One turning vector, and how many ticks it has turned:
The counts run from 0 to 1329.
[ 39  14  15   5 -32 -18   3 -17 -18 -21  -5   0  25  12  -4 -12  -8  -8
 -13   5  -1 -14 -23  26  11  19   3  28  12  26  25  -1 -19  -6  -2  19
  30 -11 -29   2 -35  -3  -8 -15 -13 -18 -22  -5 -24   3   4]	636
[ 23   0   8   7 -31   5   3  -9  -5 -26  16   6  33  16   3 -20  16   9
  -3 -13  16 -20 -35  30  23  -1 -20  17 -12   3   7 -15   6  21 -25  30
  12 -12 -31  -4 -10   6   0  24 -17 -12 -13 -12  -2  -8  24]	60
[ 16  24   2  -5 -37 -21   7 -19  -6  -7  10  26   5  -4  25  10 -18 -16
 -11   5   3  -1 -20  15   8  -6  -8  23 -17   2  18 -26 -26  -2  -2  30
  32   0 -19   8 -23   5 -16  -2 -19 -27  -3   8 -43   5  -1]	673
[ 32  -9 -23  17 -42  -1  -8 -17  -7 -27  19 -15  26  25 -11   0  17 -14
  -6   2   9 -30 -34  12  14  10 -21  -1 -19 -13 -25   7  17  18 -28  16
  23 -24  -9   4  -6  20  -4  -1 -11   9   3  -6   2  -5  17]	1004
[ 22  12   4   8 -42 -22   7 -24   0 -12  25  21  29  -3  21  -7   0 -14
   0  -8   3 -12 -26  21   8  -5 -12  24 -14   7   6 -31 -14   6 -11  41
  19   2 -20   8 -10  -5 -25  -4 -11 -18   0   5 -34  11  13]	749
[ -2   8 -36 -15 -22  -4   2  24  -1   9   9  11  36 -20 -10   9 -20 -42
  11 -16  -1   7  -8   1  13 -10   1   9   6 -30   3 -17  -9 -40  -6   5
  25   0   7  24  15  22  18  -8 -25  -4  26   6 -23 -13  -7]	229
[  6  20 -14   0 -25  13 -10   8 -16 -19   5 -11   3  26 -17   9   3  -8
  -7   3  28 -13 -16   9  34  11 -25  -4 -22 -11   9  16  15   4  -9 -11
  28 -21 -27  -9 -36  19  16   1 -24  -6 -25  10   2 -34  -2]	777
[ 33  -7 -23  14 -24 -26   6  -1 -17 -33  -4 -22  44 -10 -14  -1  -7 -35
  10 -13  -5 -27 -21  -2   1  12  -4  11  17 -19 -20  17   9 -22 -19   3
  24 -22   3  29  -3   2  -3   1  -1   4  14 -10  -3  19  14]	1186
[  5  14 -13  -6 -33  14   4  17   1 -12  29  36  40 -10 -11  -6  -3 -23
   5 -15 -12   0 -27  28  17 -15   2  27 -16   8   4 -35  -6 -11  -7  34
  19 -12  -2  -1   6  10   8  13  -1 -23  -2   3 -26 -28  -4]	1246
[ 28  -9 -11   3 -30 -10  -7  -8 -10  -2  -4 -33   9  19   1   3   1 -12
 -17   0  23 -20 -13   5  14  20 -20  -7   3 -35   2  25   2   3 -25  -9
  41  -9 -23  18  -7  30  10  -2 -46  13   9  -4   5  14  25]	273
[ 27   6 -16  -6 -35  -3  -9 -10  -6  -3  10  13  57  -5   8 -22   4 -14
  18 -18   1   4 -26  24  20 -10   3  25   2  12  -6 -32 -13 -23  -5  25
  16  -1 -30  -2   4  -1  18  -5 -25  -4   0  -3  -9  -9   3]	336
[ 34   4   2   1 -32  11   0   3 -21  -6   6  18  24  14 -29 -14  -6 -18
 -15   2 -17  -7 -32  30   0  16  17  32   7  33  20   2 -18  -8  -7  20
  26 -20 -11   0 -10  13  24 -10  -5 -20 -17  -7 -31 -12  -7]	943
[ 24   2   5 -13 -29 -20  -4  -5 -20  -7 -34  -2   8   6  17   4  -9  -4
  -5  -7  33   0  -9  13  30  11  -7  20   6 -13  22  20 -18   2 -22   0
  35  -8 -34   0   9   0  33  25 -37  -3   6 -16 -22  19   9]	110
[ 25  -1   1  -5 -13  -2   9  33 -15 -15  -9  -2  56 -11 -27 -26 -11 -20
   8 -24   0  -2 -20  18  15  10   6  20  35   2  25   1   0 -43  -6  -2
  26 -14 -10   9  -4  11  18  11 -16  -8  -7 -11   1  -8   4]	720
[ 31  -9 -18 -11 -16   6  -4  20 -16  -2 -13 -15  31  10 -27  -6  -9 -22
 -11  -6   1  -9 -20  11  10  22  11   7  23 -11  12  21  -2 -21 -18 -13
  35 -18  -7   9   5  31  40   0 -34   2   5  -9   6  -8   6]	1069
[ -6  13  -5 -17  -8  -8  14  37  -2  -6 -13   8  32 -22   2   3 -22 -18
  13 -28  25  10   0   5  30  -6 -13  13  16 -30  29  -5   0 -33  -5  -6
  29  -1 -11  16   9   6  21  31 -31 -13   7  -7  -8  -5   1]	683
[  4   4 -17  10 -22  14  -3  26 -13 -15  16 -19  16  22 -39  -1  15 -12
  -3 -10  23 -12 -13  14  27  14 -23 -14  -4 -12   5  26  27  -7 -14 -13
  17 -29 -24  -6 -18  17  16 -12 -22   4 -15   0   9 -26   7]	11
[ 24  -1  10 -11 -21  -8   3   8 -17 -14 -28  11   8  13   3   1  -7  -2
 -14  -8  29  -1 -18  25  27   8  -1  30   5  -3  30  27 -15  11 -26   6
  28 -19 -23  -1  17  -1  30  35 -19  -9  -2 -19 -33   8   6]	565
[ 16  -3  27  10 -29  -6  18  -5   3 -22  16  -7   6  12   3  -4  -1   3
 -26   0  22 -26 -18  14  13  14 -30   3   7 -16  34   4   3   9 -12  15
  29   0 -21  13 -28  23 -29   8 -31 -18  -8  -4 -15  10  33]	19
[ 12  -5   2 -11 -30 -10   0   0  -5  -2 -19   4  28   0  21  -3   2  -2
   1 -22  36   3 -18  17  30  -2 -10  20   9 -21  18   8 -13   3 -28  11
  23  -2 -34   3  28   7  28  29 -35   1  12 -16 -18  18  20]	186
[-13  18   1  15 -29 -22  17   9  -2 -23  25   2 -14   0  -8  28  -7 -20
  -8   0  22 -12  -1  -1  17  -5 -34   7 -16 -19  13  12   5   7 -11  19
  22 -11  -2  15 -12  -1 -33  -4  -1 -11   3   4 -51   5  10]	130
[ 23   4   1   2 -20 -35   5   8 -21 -19 -31 -25  10  -3  -5   8 -16 -17
  -4  -9  27 -11  -1  -6  17  19 -15   8  24 -21  19  40  -3 -16 -14 -10
  35 -15 -16  22  -5   0   6   3 -24   4   6 -10 -15  26  17]	383
[ 20  11 -39  -3 -19  -7   1  13 -12 -11   0  -5  52 -19 -12  -3 -17 -39
  12 -10 -14 -10 -22   3   8   4  11   5   9 -19  -4 -17   0 -40  -7  -6
  36 -17   7  20 -12  24  17   0 -16  -7  10   4   6 -16  -8]	230
[ 18   6   7  21 -47 -18   0 -26 -11 -14  29   6  21  14  -6  -4   8 -13
  -3   0  -1 -13 -21  23   7   7 -19  22 -17  23   3  -1 -12   7 -13  38
  13  -8 -28   3 -19 -10 -23 -25  -6 -10 -10  -1 -36   5  14]	21
[ 42   9  -5  -4 -30 -19  -8 -24 -18 -26 -27   3  35   3  21  -4  -1  -4
   5  -9  24 -11 -22  18  30   4  -3  29  -5   0   2  -3 -18   1 -22  11
  25  -9 -28   0   4 -11  23  27 -17  -1  -3 -14  -7  12   7]	185
[  8  -3  -8   0 -33 -36  -6  -2 -17   6 -13  -6  10   3   6  17  -7 -19
   6 -15  31  17   4   7  19   4 -12  13   8 -14  11  32 -14  -7 -24   5
  24  -5 -31   8  20 -11  17 -17 -31   9  19 -10 -43  30  15]	839
[  9  14   7 -12 -24 -32  13   4 -11  -3 -20   6   3 -16  19  17 -29 -19
 -11  -8  25   6   2   0  16   1  -2  22  11 -22  35   9 -21 -17  -9   4
  37   4 -16  21   3   2   6  11 -32 -13   9  -7 -42  20   6]	873
[-16  10  18  15 -29 -10  11  18  -3 -17  22  -4  11  11  -9  -3  10   1
   5 -22  41  -8  -2  14  33  -4 -44   2   1  -7  26   8  20  -2 -10  15
   9  -7 -37  -5 -23 -12 -23  -1 -20 -11 -18  -1 -19  -9  23]	171
[ 12  -4   6 -10 -23  -1  13  17  -4 -16 -15  18  20   2   7  -7   0  -1
   0 -22  25  -3 -22  23  30  -8  -7  28   4 -13  23   9  -8  15 -24  20
  20 -12 -20  -6  31   7  29  46 -22  -7   9 -20 -22   8  14]	641
[ 16   5 -23  11 -36 -32   2 -16  -6  -3  19 -19  16  -2  -4  23 -13 -39
  -8   6   0 -15  -8 -12  -5   9 -13  -3  -2 -22  -6   1  -7 -14 -12   9
  30  -4  -2  32 -13  17 -20 -41 -25   3  16   6 -30  16  12]	1037
[ 37  -4 -13  -2 -23 -15   6   5 -10 -27 -16   9  45 -10   3 -11  -6 -17
   2 -15  -4 -20 -33  14  14   3   8  32   8 -11  -2  -1  -4  -8 -26  18
  28 -20   2  16  19   7  18  45  -8  -6  14 -18  -5   9   5]	568
